In the rows, zero is written as 128.
The rows of Z fall into a few groups, which share some directions, and each row is roughly a mix of its group's hidden directions.
Z (140 x 10):
[[108 111  97 108 143 157 162 133 134 101]
 [151  97 112 142 121 105  89 157 122 118]
 [117 169 115 143 135 125 159 117 140 168]
 [120 158 153 113 106 137 112 172 108 131]
 [127 120 176 128 139 105 106 164 139 143]
 [132 126 116 168 113 113 100 167 114 145]
 [151  89 118 132 136 136 124 104 159 163]
 [140 116 151 135 122 107  78 137 137 160]
 [177 132 153 114 111 104 139 130 149 149]
 [151 137 133  72 121 104 113 132 107 132]
 [ 74 156 115 111 139 128 110 114 119 139]
 [117 109 142 102 128 116 121  87 170 132]
 [110 137 154 120 137 163 159  90 142 130]
 [104 143  95 127 144 123 173 123 155 135]
 [168 150 120 141 160 129 125  94 145 144]
 [ 78 132 122 111 162 121 106 134 117 109]
 [135 140  95 144  97 144 145 142  88 142]
 [146 129 112 149 106 100 148  88 129 156]
 [127 176 136 106  99 104 125 113 115 150]
 [ 90 102  97 132 123 108 137  92 123 116]
 [116 111 108 157 138 177 109 120 128 106]
 [114 148 123 138 158 135  99 174 132 108]
 [139 107 111 173 124  95 135 129 157 116]
 [107 144 123  86 151 157 100 124 130 150]
 [173 119 130 164 153 142 132 105 130 144]
 [119 144 109 139 174 162 117 141 111 108]
 [135 134 143 127 125 103 162 177 109 140]
 [117 103 122 128 167 166 117 124 139  95]
 [127 119 136 127  65 130 135 107 141 147]
 [129 128 173 121 171 126 127 156 143 135]
 [141 128 108 137  95  92 122  88 123 109]
 [140 142 131  93 156 152  91 129 126 156]
 [127 108 157 116  98 156 118 170 129 117]
 [123  95 142 106 141 165 131 133 169 132]
 [130  87 127 154 122 105 145  98 157 136]
 [100 126 126 103 176 134  94 129 121 120]
 [109 156 159 130 152  88 114 139 109 139]
 [113 124 104 162 125  87 123 144 152 105]
 [126 147 146  77 112 148 113 145 151 122]
 [164 119 155 139 103 144  90 132 108 123]
 [ 85 121  92 144 160 111 131 144 133 133]
 [150 106 100 120 105 161 143 106 157 121]
 [144 172 117 118 131 102 129  90 139 148]
 [157 119 164 119 109 140  86 138 108 127]
 [134 107 139 129  86 133 115 160 133 166]
 [128 135 151 145 126  97 143 150  79 142]
 [ 95 125 119 101 140 136  90  94 122 146]
 [138 131 161 122 139 109  92 156 103 104]
 [112 125  92 141 137  75 128 147 127 140]
 [156 118 111 109 121 120 142 128 129  71]
 [126  86 101 135 134 166 131 148 136 105]
 [154  91 154 151 114 111 119 157 127 109]
 [120 138 136 145 113 110  80 164 116 144]
 [120 162 120 168 142 118  94 150 115 122]
 [148 107 126 102 160 136 120  90 156 115]
 [ 99 116 117 160 106 147  96 115 116 100]
 [108  97 152 120 136 124  83 137 112 103]
 [114 145 142 119 107  67 120 121 123 128]
 [148 118 142  84 151 125 123 113 128 168]
 [149 121 157 143 104  83 105 145 132 132]
 [123 153 140  92 123 154 101 140 100 153]
 [ 93 129 154  95 157 141 134  97 130 119]
 [108 125 131 105 123 141 142  96  79 148]
 [127 126 155 103 105 147 120 179 136 118]
 [124 157 117  92 152 117 157 130 140 161]
 [102 104 128 148 104 133 105 117 159  94]
 [106 148 106 174 134 123 118 161 124 145]
 [115 128 103 155  96 117 103 135  86 122]
 [132  88 131  92 116 139 156 106 152 126]
 [133 116 158 130 106  73 135 137 122 113]
 [175 101 134 149 138 131 146 128 162 131]
 [162 141 111 110 115 111 160 118 133  89]
 [138 149 149 160  91 131 102 128 100 143]
 [132 125 149 113 152 101 154  93 148 101]
 [158 128 119  83 151 154 105 123 133 142]
 [166  96 126 137 109 152 154 148 143 110]
 [118 115 119 131 128 163  91  85 137 116]
 [154 112 137 147  95 109 131 142 172 120]
 [116 170 122  95 109  95 125 124 151 128]
 [ 90 120 125 135 143 151 114 136  78 122]
 [158 101 117 138 115 162 107 139 128 164]
 [141 107 116 107 124  88 149 107 137  92]
 [ 95 143  94 144 117 117 132  98 162 125]
 [138 126 151 117 134 168 105 171 137 116]
 [132  94 126  96 111 122 161 106 160 126]
 [146 150 130 130 146 126 105 135  72 141]
 [136 147 100 133 138 135 176 108 154 109]
 [167 112 148 134 118 114 101 143 168 128]
 [172 117 113 152 133 151 154 142 103 117]
 [148 148 145 146  93 170 141 139 121 145]
 [ 97 117 104 108 164  92 134 114 139 131]
 [112  77 120 117 113 154 117 100 136 140]
 [146 134 133 162 143  97 100 132 103  98]
 [ 85 155 137 103 143 133 119 143 103 152]
 [ 88 106 152 144 101  99 147 122 117 134]
 [134 186 121 130 127 133 105 145 152 118]
 [ 82 129 139 151 112 121 160 134 115 101]
 [124 126 123 112 149 173 120 128 134 175]
 [129  76 137 123 158 125 132 115  94 133]
 [145 150 120  98 106 129 165 135 112  94]
 [126 133  96 130 124 104 181 118 142 110]
 [163 127 150 113 147 165 122 156 151 127]
 [100  96 124 163 102 133 115 115 118  98]
 [147 178 127  93 147 138 110 132 117 133]
 [122  75 150 120 116 111 102 127 118 106]
 [109 164 102 125 154 120 149 134  92 144]
 [115 128 140 145 121 135 105 187 112 136]
 [ 85 147  95 124 145 117 102 116 134 106]
 [109 142  92 152 132 168 105 107 121 126]
 [121  68 142 121 120 104 108 121 127 119]
 [ 89 109 145 128 148 118  89 140 112 106]
 [ 86 120 134  79 134 130 112 117 126 146]
 [136 125  96 146 153 104 134  94 162 122]
 [ 95 113 132 105 121 161 162 159 120 126]
 [116 151 122 123 126 162 126 175 127 158]
 [120 141 116  87 144 122 114 149 105  89]
 [161 116 132 138 151 161 130  87 120 147]
 [139 118 160 117 179 125 114 114 153 132]
 [143 139 151 136 115  73 112 132 146 108]
 [113 156  99 136 153 110 135 114  88 146]
 [157 149 149 118 128 169  93 118 142 135]
 [ 96 116 110  97 150 154 120 104 151 145]
 [150 105 113 146 168 166 136 128 109 128]
 [140 134 138 134 124  92 169 160 108 146]
 [149 148 118 154 148 125 163 163 138 106]
 [153 117 134 138 148 175 101 106 145 124]
 [121 116 128  80 144 144 160 103 113 141]
 [173 112  95 129 113  97 117 145 131 140]
 [157 128 117 135 157 157 118 123 175 123]
 [111 157 128 142 121  90 140 132  84 118]
 [ 81 113 126 108 124 113 107 101 101 137]
 [153 146 143 132 127 180 122 128 129  95]
 [130 136 119 109 156 128 133  73 154 120]
 [153 115 134 152 116 100 157 124  94 102]
 [151 102 140 134 141 113 154 109 136  81]
 [189 140 130 140 129 152 129 131 142 144]
 [152  80 151 119 117 139 156 125 151 130]
 [135 113 167 115 166 133 114 137 163 140]
 [152 143 149 133 100 172 117 151 109 123]
 [148 127 123 123  92 147 171 150 127 153]]
One row of each group comes first, with its name. Which group is each row after those in?
[126 165 120 106  96 114 127 128 166 150]
(122)
[180 128 110 111 149 140 102 120 147 136]
(15)
[170 131 135 155 101 164 126 145 141 118]
(37)
[151 158 147 109 148 157 107 159 142 129]
(102)

[105 121 114  95 140 135 121  91 153 158]
(37)
[103 116 113 126 170 134 128 167 131 102]
(102)
[146 126  87 149 115  98 124 166 122 132]
(15)
[109  94 126 101 111 151 116 119 161 103]
(102)
[160 122 130 132 112 143 182 151 126 126]
(122)
[137 130 112 143  78 134 109 165 123 143]
(122)
[151 112 138 129 148 166 135  94 103 150]
(102)
[142  79 142 131 110 140  98 139 150 145]
(122)
[152 121 140  95 152 116 106 101 147 157]
(37)
[142 130  95 151  96 124 146 123  89 111]
(122)
[141 146 111  87 134  99 154 114 128  99]
(15)
[111 133 144 130 120 140 112 183 120 158]
(122)
